S: [ 30 -33 -15 -17  -5   4]
T: [ 16 -28 -58 -23   9   4]
P: [  4 -28 -58 -23   3   4]
C: [ 16 -36   3 -17   3   4]
J: [  4 -22 -10 -17   3   4]
B: [  8 -17 -11 -16   3   4]
F: [ 30 -33 -11 -17  -5   4]
both S P: 	[4]
asked: [ 30 -33 -15 -17  -5   4]	S

Q: [ 10 -11 -33  -4   0   7]
D: [ 31   7 -28  -6 -25 -31]
R: [ 10   9 -28  -2   0  31]
H: [ 31   7 -28  -6 -25  27]
U: [-26  -6 -25   7 -31   7]
V: [  7  -1  -6 -25 -31  54]
start: [  7 -28  -6 -25 -31]	D, 2
asked: [ 10 -11 -33  -4   0   7]	Q
asked: [  7  -1  -6 -25 -31]	V

Y: [ 42  -8 -13   7 -12  32]
X: [-22 -61  -6 -33  56  51]
Z: [-22  51 -49 -62   4  -4]
W: [-22  51  -4 -61   4 -49]
E: [-46  -8   7 -13 -18 -43]
N: [-43 -47  -8 -13   7 -18]
order: [ 51  -4 -61   4 -49 -22]	W
asked: [ -8   7 -13]	E
next: [-47  -8 -13   7]	[-18]
order: [  7 -18 -43 -47  -8 -13]	N
order: [-46 -43  -8 -18   7 -13]	E
start: [ -8 -13   7 -12]	Y, 2

limil: [  5  19  12 -11   8  26]
todi: [  5  19  17 -11  32  13]
sape: [ 19  13  28 -11 -30  13]
veti: [-11   3 -30   5  22  13]
zabir: [  3  13 -23 -11 -59  -6]
tav: [  5 -11  10   3  17  -6]
liv: [  3  13 -23 -11 -59  13]
vegur: [ -6 -58 -22  28   8 -38]
asked: [ 19  13  28 -11 -30]	sape
start: [19 12]	limil, 2
both vegur zabir: 	[-6]
asked: [  3  13 -23 -11 -59  13]	liv
asked: [ 13 -23 -11 -59  13]	liv
order: [ 13 -30 -11  28  13  19]	sape
both vegur sape: 	[28]

koma: [-16 -15 -16 -20 -23 -16 -35 -15  46]
Zub: [-15 -16 -18 -22 -24 -17  -8 -16  18]
bipo: [-14 -15 -17 -20 -23 -16 -21 -15  41]
riso: [-16 -17  41 -24 -14 -18 -16 -15 -20]
Pokeb: [-15 -15 -17 -20 -23 -16 -18 -15  41]
rari: [-18 -18 -21 -25 -27 -19  58 -19 -26]
fibiv: [-16 -17 -19 -23 -25 -18  30 -17   2]
zitoz: [-21 -24 -17 -21 -24 -17  -9 -16  24]
lomep: [-15 -16 -18 -22 -24 -17   0 -16  18]
order: [-15  41 -16 -17 -23 -15 -18 -20 -15]	Pokeb
both zitoz rari: 	[-21]
asked: [-15 -16 -18 -22 -24 -17   0 -16  18]	lomep
order: [-16  24 -21 -24 -17 -21 -24 -17  -9]	zitoz
both zitoz koma: 	[-16]
start: [-16 -17  41 -24 -14 -18 -16 -15]	riso, 1

K: [ 11  17  -3  -6  10  -1  -8  -4 -16   6 -21  11  15  -3  -6  10  -1  -8
  -4  -9 -40  17   0 -17  11 -36 -19 -28  10  -1  -5  -6  14]
M: [  9   6   7  24 -15   4   5   2 -16   6 -21  11  15  -3  -6  10  -1  -8
  -4  -9 -40   0  17 -17  11 -36 -19 -28  10  -1  -5  -6  30]
G: [  9   6   7  24 -15   4   5   2 -16   6 -21  11  15  -3  -6  10  -1  -8
  -4  -9 -40  17   0 -17  11 -36 -19 -28  10  -1  -5  -6 -40]
asked: [ 11  17  -3  -6  10  -1  -8  -4 -16   6 -21  11  15  -3  -6  10  -1  -8
  -4  -9 -40  17   0 -17  11 -36 -19 -28  10  -1  -5  -6  14]	K
asked: [  9   6   7  24 -15   4   5   2 -16   6 -21  11  15  -3  -6  10  -1  -8
  -4  -9 -40  17   0 -17  11 -36 -19 -28  10  -1  -5  -6 -40]	G
start: [ -9 -40   0  17]	M, 20

zekar: [ 23  16 -23 -53  -7  28 -21  14 -13]
loma: [-1  3  4  4 -7  6  0 -3 -3]
zek: [-15   6   4  11  -9   6  -2  -7  -6]
kip: [ -4 -16   4   4  20 -15   7  12  15]
asked: [-1  3  4  4 -7  6  0 -3 -3]	loma
start: [ 20 -15   7  12]	kip, 5
start: [-15   7]	kip, 6
start: [ -4 -16   4]	kip, 1
asked: [ 4 11 -9  6 -2 -7 -6]	zek
start: [ -4 -16   4   4  20 -15]	kip, 1

tobem: [ 15  13 -27  11 -30  51 -46 -41]
napu: [-27  51 -46 -27  11 -32  16  14]
Beg: [-41  11  15  50 -30 -27 -46  13]
next: [-46 -27  11 -32]	[16]
order: [ 15 -30  51 -46 -41  11 -27  13]	tobem
start: [ 51 -46 -27  11 -32]	napu, 2
asked: [-30  51 -46]	tobem
asked: [ 11  15  50 -30 -27 -46]	Beg

fede: [ 13  20 -31 -32  -1   0 -19  15   5 -20  16  -8  19 -28 -36  24 -22  28
 -18  -7 -27   3 -30  21  24 -42 -53  43  41  10  -2 -29 -36 -30  28   4
 -12  12  55]
nula: [ 13 -30 -31 -32  -1   0 -19  15   5 -20  16   3  19 -28 -36  24 -22  28
 -18  39  12  41 -11  -4  31 -25  10 -29 -16  21   5  -9 -20  14  30  25
  19   8 -22]
duri: [-20  -7  19  55  13 -18 -36 -42  43  24   5 -31  15  28 -31 -53  20  10
  24 -12 -19  12 -22  21  28  41 -29   3 -27  -8  -2  16 -30 -30 -36 -28
   0   4  -1]
next: [-25  10 -29 -16]	[21]
order: [ 55  12 -12   4  28 -30 -36 -29  -2  10  41  43 -53 -42  24  21 -30   3
 -27  -7 -18  28 -22  24 -36 -28  19  -8  16 -20   5  15 -19   0  -1 -32
 -31  20  13]	fede
next: [ 15   5 -20  16  -8  19 -28 -36  24 -22  28 -18]	[-7]

falo: [-21 -23   6  10  -7  -1  48  15  -5]
dof: [-23  16 -33  26   3   6 -26 -25  -4]
kob: [-23  -5  14   6  -7  -1 -22 -21  48]
laf: [-23  -5  14   6  -7  14 -14  14  -8]
buki: [-21  -8 -19  15  29  28   6  28  -7]
ruga: [ 15  -8  32 -19  29  28   2  52 -34]
next: [-1 48 15]	[-5]
start: [ 15  -8  32 -19  29]	ruga, 1
start: [-23  -5  14   6  -7  -1 -22 -21]	kob, 1
both buki dof: 	[6]
order: [-21  48 -23  -5  14   6  -7  -1 -22]	kob
both ruga falo: 	[15]
asked: [-23  16 -33  26   3   6 -26 -25  -4]	dof

rasir: [ -7 -23  20   9  -1 -13   2   9  31 -19  -6 -19  14 -25 -32  13 -33 -19
 -28  -6 -33 -53   9   2   3   3 -12  -4 -17   8  38   6  10  -8  12   5
  -2  -8   7   4   5   6   3   9 -11  24 -16 -30  14   5  10  -4 -21  25
  -9   2   8   7  14 -31  -3  13 -16   8]
kor: [ -1  -5   6 -20  22  11   0  29 -13  14  -7  -7 -14  31  22  33 -20 -48
   2 -33  14  -6  19  10  36  10  47   8 -13   8  17  -4 -10   9   3  -6
  -8  -2 -18 -11  -3   1  11  16  -5   0   2  20   5 -13  -3 -16  11   5
  36  -6  -4   0  24   8   2 -11  11  13]
kel: [ 37  52   6  31  19 -21 -25  20 -22  -3   8 -12 -12   3  25   5  -7 -21
  -2  -4   9 -22 -25   2  12 -14  16   6   3 -11  -1   6  24  -2   1  -6
 -22  -7  12 -54  28 -13  11 -14  16   8 -11   8   8   5  -3  19  23   6
  11  -4  10  17  -8  32  -2  -6   1 -13]
sud: [-18 -32  -9  -9 -33   1  21 -30  22  -9   7  12  15 -27 -29 -20  24  52
 -10  17 -18  18  -5 -22 -32   3 -42 -10  -4   0  -5   3  -1  -3  -3  14
  19   1   1  32   1  -5 -15  -7 -16  -6   6 -17  -4   5  -3   2 -18  -5
 -29  14   6 -12 -16 -22  -5  22  -7  -2]
vos: [-16 -27  -6  -5 -35  -1  16 -27  18  -9  -2   8  14 -22 -31 -20  15  43
   0  24 -12  16   1  -8 -25   0 -37  -8 -11   2  -2  -2   1   1   0  13
  16   3   3  36 -13   3 -11 -11 -10  -8   6 -14  -5  -2  -1   5 -15  -5
 -29   7  -4 -10 -14 -24   2  16   2   9]
Zurur: [ -1  -5 -26  -9  -8  14  21  17  14  12  -2   4   1   1   0  17  -9 -25
  -2 -29   6  -4  21  13  16  11  42  -1 -22   8  11  -4 -16  19   1  -6
  -8   5  -6   7 -13   1  42  25   6 -11   8  10  -4  -6  13 -33 -38   1
  14  -7 -21 -15  21 -24  -5  -3   7  27]
lilil: [ 25  34 -33  39 -15  -4  18   6  20   2   7  -4  -7 -20  -7  11   8   2
 -10 -15 -18 -17  -2  -1   2   4  10 -18 -34  15 -11  -4   5   4   0 -11
 -20   3  29 -11  11   0  55   9  16 -19   9  13 -11  -3  14 -27 -32   5
 -15   3 -14 -17   3 -19 -23   8  -5  45]
Nari: [  8   8   3  24  -8 -23  -9 -16   5 -21   9   3   8 -13 -19 -32  10  38
   2  31 -12  -2 -25 -19 -28  -6 -53   2  14 -17  -4   3  20 -11   6   5
   7  -4  12   7  13  -7 -33 -16   5   2  -8 -19   9   9  -6  25  14  -2
 -33  13  14   4 -30  10   6   9  -1 -31]
sagi: [-10 -19  11  -9  -8  -4  -5 -22  -9 -16  -5   7  11 -10 -12 -23   7  38
   0  35   4  20  -5  -5 -32  -4 -53   1  17 -11  -1  11   3  -5   2   5
  24  -9  -6  21   5   8 -42 -11  -6   5  -7 -21   3   7 -11  22   9  -2
 -15  10  12   7 -16   8   8   8  -5 -34]
Lada: [ -4 -10  20  13  -6 -16 -18 -19  -1 -16   3  -1   5  -8 -12 -32  10  38
  -5  35  -9   5 -15 -10 -28 -11 -42  -1  17 -14 -11  10   9 -12  -6   9
  11  -3   5   0   9  -7 -33 -25  -2   5 -11 -23   5   9  -6  25  20   0
 -37  -1  10  19 -22   8  13   7  -4 -34]
devu: [-30 -49  -2 -39  -1  36  21   1   5  10  -4   4   8   6  -4  14  -6 -16
   4 -11   9  14  32   6  23  16  26  -1 -18  18  14   1 -21  22   1  -5
  11  -5 -18  21 -23   9   7  18  -8  -4   8  10  -4 -11  -4 -19 -21   2
  33  -3 -14 -19  27 -24   3  -4  -6  20]
start: [  3  -1   5  -8 -12 -32  10]	Lada, 11
order: [-31  -1   9   6  10 -30   4  14  13 -33  -2  14  25  -6   9   9 -19  -8
   2   5 -16 -33  -7  13   7  12  -4   7   5   6 -11  20   3  -4 -17  14
   2 -53  -6 -28 -19 -25  -2 -12  31   2  38  10 -32 -19 -13   8   3   9
 -21   5 -16  -9 -23  -8  24   3   8   8]	Nari

pudu: [-19  33  24 -35]
girul: [ 52  51 -48 -17]
Nime: [-18  33  24 -10]
Mut: [-19  33  24 -10]
Peb: [-19  33  31 -10]
Kesu: [-25  26 -29 -12]
vazo: [-30  26 -29 -25]
order: [-10  24  33 -19]	Mut
asked: [-25  26 -29 -12]	Kesu

zaded: [-11   1 -24   0  58   1 -24  -4]
zabuv: [-25   0   1   0  58   1   0 -24]
mip: [58  0  0  0  1  1  0 -3]
asked: [-25   0   1   0  58   1   0 -24]	zabuv
next: [-11   1]	[-24]
asked: [58  0  0  0  1  1  0 -3]	mip
asked: [-11   1 -24   0  58   1 -24  -4]	zaded
next: [58  1  0]	[-24]
next: [  0  58   1 -24]	[-4]

Mora: [  8  50  58 -51  12]
visov: [-57  60  -3 -49 -53]
gazu: [-48 -25 -15  -1  36]
Gezo: [  6  45  -9  26 -17]
tak: [ -9 -17  46   6  26]
boza: [-34  32   4   9 -38]
Ladel: [-37 -34   9  32   4]
dabod: [ 11 -17  -5   7 -61]
Baror: [ 23  50  17  29 -37]
tar: [  5 -57  19  44 -20]
nol: [ 38 -50  30  42  20]
foti: [-51   6  30   4 -50]
order: [-20  44  19 -57   5]	tar
asked: [50 58]	Mora
order: [-17  -9   6  26  45]	Gezo
order: [-37 -34   4   9  32]	Ladel
asked: [46  6]	tak

getus: [-23 -34   3  10 -20  13  -7  24 -16 -17 -33  -6   2 -19  14  22  11]
Mobu: [ 13  28  -9   3  38 -27  13 -10 -17 -16 -33  -6   3   7   2 -14 -23]
suso: [-16  19 -12  -5  43  -1  18 -18 -28 -17 -33  25   7 -25   0 -23 -21]
Lema: [-18 -41  11  16 -10  18  -3   8   7 -23  13  -8  -4 -28  25  16  15]
bukat: [-33 -57 -19   5  -2   0 -20  -1  36 -33  36 -19 -26 -22  28   8  13]
Garo: [ 19 -12 -16  17  -8  14  -1  -3   9 -22  19 -15  -1 -15  23  26  13]
asked: [-17 -16 -33  -6]	Mobu
start: [-16  19 -12]	suso, 1
next: [-23 -34   3  10 -20  13  -7  24 -16 -17 -33]	[-6]
asked: [ 13  28  -9   3  38 -27  13 -10 -17 -16 -33  -6   3   7   2 -14 -23]	Mobu
asked: [ 19 -12 -16  17  -8  14  -1  -3   9 -22  19 -15  -1 -15  23  26  13]	Garo
order: [-18 -25 -28 -23 -33  43 -12  -5 -21  18 -17  -1  19  25   0   7 -16]	suso

nid: [-13 -13 -15 -17 -19 -12  -7 -11  16  -1]
Zapi: [-10 -10 -11 -14 -16 -11 -18 -10  28 -14]
dafup: [-12 -13 -14 -17 -19   9 -12 -11 -15  33]
kam: [-11 -11 -13 -15 -17 -12   9 -11   9   8]
povik: [-12 -12 -14 -16 -18 -12  26 -12  -3  21]
moper: [ -9 -10 -11 -14 -15 -11 -26   9 -11 -18]
Loke: [-13 -13 -15 -17 -19 -13  48 -13 -22  41]
dipab: [-12 -12 -14 -17 -18 -13  40 -13 -14  33]
Poz: [-12 -12 -14 -17 -18 -13   7 -12   5  11]
bevo: [-11 -11 -13 -15 -17 -12   5 -11   9   7]
start: [-12   9 -11]	kam, 6
asked: [-11 -11 -13 -15 -17 -12   5 -11   9   7]	bevo
start: [-14 -15 -11 -26   9 -11]	moper, 4
order: [ -9   9 -10 -11 -18 -15 -11 -26 -11 -14]	moper
start: [-14 -17 -19]	dafup, 3

riz: [-18 -10  -9  23 -14  13 -12  -1 -38 -12  13  -8 -25  13  10   8 -28   0
 -17 -28  12  -7  -2   0  -5   0  25   0  37 -22  12  14  34   5 -13  -1
 -44 -27 -20   4 -13  27   0   2  11  -3  31   1  -4  -5  11]
Zateb: [  3   1  18  -8   4  -7  17  -3 -30  26 -19   1 -29  12   9 -25  -5 -42
  -9   4  -6 -15 -38  11   7 -10 -29  -6  -9  -9  13 -18  -1   3  -9 -16
   5  16  -5 -35  -7  10 -35 -10  28  20 -27  -3 -11  22   3]
ritel: [-12   3  -2   9 -19  -6   8 -24  32  17  -3   7  11  -9 -16   2  27  10
  25   9  12 -14  -4   7   0  29 -31   2 -13  28   4 -11 -27 -18 -11 -12
  46  31  21   4  31 -26  -3  -5   1  11  -4   0  31   2 -20]
Radok: [ -1 -10 -27  -2  -1   7 -14  -1  19 -15   3  22  13 -33 -13  17  -3  10
   6  20  -8 -22  21 -16  -6  12  22  -7 -26  37 -10  16  -6  -6 -13  22
   9  27 -10  35  30 -11  29   9  -1 -31  10 -23  31  -6  -7]
noze: [ 18  -2  26  -9   0 -15  17   1 -28  29 -15  11  -7   1  15  -4   8 -46
  -4   9 -12   4 -26  13  13 -13 -15  -3 -18  -5  15 -17   0  10  -5  -4
  14  11  -7 -34 -12  11 -20 -32  32  16 -42  -6 -24  16   0]
Dimun: [ -4   8  -1  -1   1  -9  -4 -10  20   5 -18  16  25 -38  10 -18  57  -5
   5  18   0  10 -17   0   7  22 -11 -13 -36  12   5   0 -32   5  -8   0
  27  13  32 -19  18  -2  20 -12  17  -3 -25 -14 -13  15 -13]
start: [-3 -5  1 11 -4  0 31  2]	ritel, 43
next: [-28   0 -17 -28  12  -7  -2]	[0]

zafi: [ -1  -2  -1 -12  -3 -10  17 -15   5]
Gelap: [ 40 -18  23  18 -21 -55 -10  36 -21]
Tevu: [ -4 -13  -1  -4  16   6  -6  -2  -1]
Voro: [ -3   2  -4 -13  -1  -4  14 -11  -3]
gulip: [ -3   1  -3 -13  -1  -5  15 -11   5]
Dazap: [  5  -6   3  -8  -6 -18  15 -13   1]
next: [ -4 -13  -1  -4  14]	[-11]
both Dazap Voro: 	[-13]
next: [ 5 -6  3 -8]	[-6]
asked: [ -1  -2  -1 -12  -3 -10  17 -15   5]	zafi
asked: [ -3   2  -4 -13  -1  -4  14 -11  -3]	Voro
start: [-12  -3]	zafi, 4

Zem: [ 26   0   4   6   2 -10   0   0   0   0  20   0   0   0  -7   1  -6   1
  -7   0   0  -3   0   0   0]
lugar: [-19   0   5   8  -4 -12   1   1   0  -1 -19   1   0   0  -5  -7   1   2
   1   0   0  -4   0   0   0]
pimak: [  9  -1  14  -1  21  -1 -24   0  -2   6   4   5  -1   9 -49  -1  -2  -1
  -1  -1   0  -2  16  -1  -3]
tof: [-49  -1  14  16   6  -3  -1  -2  -1   0 -24  -2  -1   8  21   4  -2   9
  -1  -1   0   5  -1  -1  -1]
mibaz: [32  1 -6 -5 -1 -5 -1  1  0  0 21  1  0 -6 -7 -6  1 -7  1  0  0 -6  0  0
  0]
start: [-7 -6  1 -7  1  0]	mibaz, 15
order: [ -1  -1  -1   5   0  -1  -1   9  -2   4  21   8  -1  -2 -24   0  -1  -2
  -1  -3   6  16  14  -1 -49]	tof
start: [ 0 -7  1 -6]	Zem, 14

gatek: [ 20  16  -1 -46  11  20   2 -36 -15  -5  -6 -55   1  19]
pipag: [ 20  16  -1 -46  11  -5 -15  19 -36  60  -6 -55  21   2]
Fiper: [ 20  16  -1 -46  11  -5 -15  -9 -21  20   8 -18 -21  -5]
asked: [ 20  16  -1 -46  11  -5 -15  -9 -21  20   8 -18 -21  -5]	Fiper
order: [-55 -46 -36 -15  -6  -5  -1   2  11  16  19  20  21  60]	pipag
asked: [ 20  16  -1 -46  11  20   2 -36 -15  -5  -6 -55   1  19]	gatek
asked: [ -5 -15  19 -36  60  -6 -55  21   2]	pipag
start: [-36  60  -6]	pipag, 9

neme: [ -3   5   1   1   3  -2  -9  38  18   3 -12   3   9   5 -14   1   3 -15
   7 -21   3   9   3   0]
Luzen: [  1  -3   5   7   8   9 -15  45  20   0  -9  -5  12  -1 -28   0  -2 -34
 -15   6  -6 -14  10 -30]
Zel: [  3   7   5 -14   1   3   9 -39 -13   2   0  20 -11   5  28  -2   7  20
  -7  12  10 -11 -19   7]
noga: [  1  -3   5   7   8   9 -15  45  20   0  -9  -5  12  -1 -28   0  -2 -34
  12   6  -6 -14  10 -30]
natu: [  7   8   9 -15  45  20   0  -9  -5  12  -1 -29   1   3 -12   3  -3 -10
   1  -5   3 -30   2   0]
asked: [  3   9   5 -14   1   3]	neme
asked: [  1  -3   5   7   8   9 -15  45  20   0  -9  -5  12  -1 -28   0  -2 -34
 -15   6  -6 -14  10 -30]	Luzen

Lerif: [-30  11 -17 -26]
pavi: [ 47 -26   5  45]
fika: [ 38 -28  11  49]
salen: [ 47 -26   6  45]
gebi: [ 28   2 -15 -24]
sagam: [ 48 -24  24  60]
Kibaf: [ 28   2  -8 -21]
zome: [ 48 -24  25  61]
temam: [ 51 -28  11  49]
gon: [ 16 -28  11 -24]
start: [ 48 -24  24]	sagam, 1
asked: [ 38 -28  11  49]	fika
asked: [ 51 -28  11  49]	temam

Pati: [ 2  0  3 -1  1  5  5  5  5  0  1  7  5  2 -1  2]
Mifor: [ 5  5 -1  1  8  2 -1  2  0  1  5  3  2  5 -1  5]
zaka: [ 7  5  5  5 -1  3  8  2  6 -3 -4 -2 11  9  8 -3]
Nibup: [ 0 -1  3  0  1  5 -1  2  2  5  5  1  5  2  8  5]
order: [-1 -1 -1  0  1  1  2  2  2  3  5  5  5  5  5  8]	Mifor
start: [ 5  5 -1  3  8  2]	zaka, 3
order: [ 1  5 -1  2  2  5  5  1  5  2  8  5  0 -1  3  0]	Nibup

